In the data rows, the value 128 means zero.
Here are some points, each followed by its number:
[107 130 111 140 137  87 102 170] 0
[127 116 143 116 131 181 153 167] 1
[123 127 117  98 162 135 113 158] 2
[128 100 113 112 166 101 108 122] 3
[ 98 131 126 124 150 141 120 116] 4
[134 132 131 113 126 140 130 145] 5
[120 119 125 152 127 138 133 114] 6
[130 105 140 113 145 177 141 136] 7
[142 119 155 124 144 127 115 126] 8
[106 134 125 104 117 129 130 148] 9
[119 114 126 167 114 121 109 104] 10
[127 117 119 117 136 150 132 118] 11
[107 140 138 190 103 101 104 133] 12
[111 138 132 135 128 119 131 135] 13
[130 132 114 145 115 140 133 113] 14
[113 197 242 148  21  90 198 204] 15
[142 123 124 124 130 128 135 129] 16
[142 120 132 133 125 124 123 139] 17
[126 127 134 125 139 117 132 133] 18
[ 90 154 139 171 152 190 158 111] 19
[ 96 139 144 138 174 155 121 139] 20
[146 103  88 114  61 142 138 112] 21
[123 113  98 106 155 130 100 128] 22
[156 130 168  99 106 116 144 116] 23
Which point above is nearest to each new point by angle? Its number follows each.
[122 119 101 130 140 142 108 141] 22
[120 119 131 147 128 143 143 143] 1
[136 151 141 148 123 101 135 140] 15
[116 135 150 129 127 131 141 135] 15
[144 131 135 152  89 107 142 139] 15
[126 123 137 140 106 117 134 112] 10
[130 129 135 122 126 126 128 125] 23
[130 151 120 114 112  79 109 138] 0
[125 116 106 142 130 125 109 162] 0
[141 101 108 107 172 162 117 121] 11
[113 150 119 135 102 102 109 133] 12
[134 105 129 141 139 143 126 134] 7
[138 174 159 146  72  97 160 131] 15
[155  54  66  91 161 255 121  63] 11
[123 142 138 125 128 127 136 148] 15
[116 148 147 188 129 159 151 101] 19
[182 101 148 122 159 129 144  93] 16
[115 128 126 126 132 131 126 123] 4
[114 132 110 123 130 131 140 137] 9
[150 129 129 112 164 183 134  99] 11
[120 131 144 146 120 115 150 127] 15
[140 142 133 124 107  99 124 138] 15
[126 140 137 127  96  91 187 121] 15
[ 90 158 141 149  94 105 111 162] 13
[141 167 145 139  85 101 149 134] 15
[156 147 102 118  80 137 132 155] 21
[133 124 137 114 134 117 103 132] 8
[114 160 150 131 103 112 133 147] 15
[115 136 127 122 120 118 130 121] 13
[110 128 119 142 121 121 120 120] 10
[137 133 136 114 121 122 149 130] 23
[118 141 148 132 105 116 138 143] 15
[129 150 141 132 119 125 137 136] 15
[131 146 185 153  56 107 120 160] 15
[121 128 125 121 132 129 133 138] 9
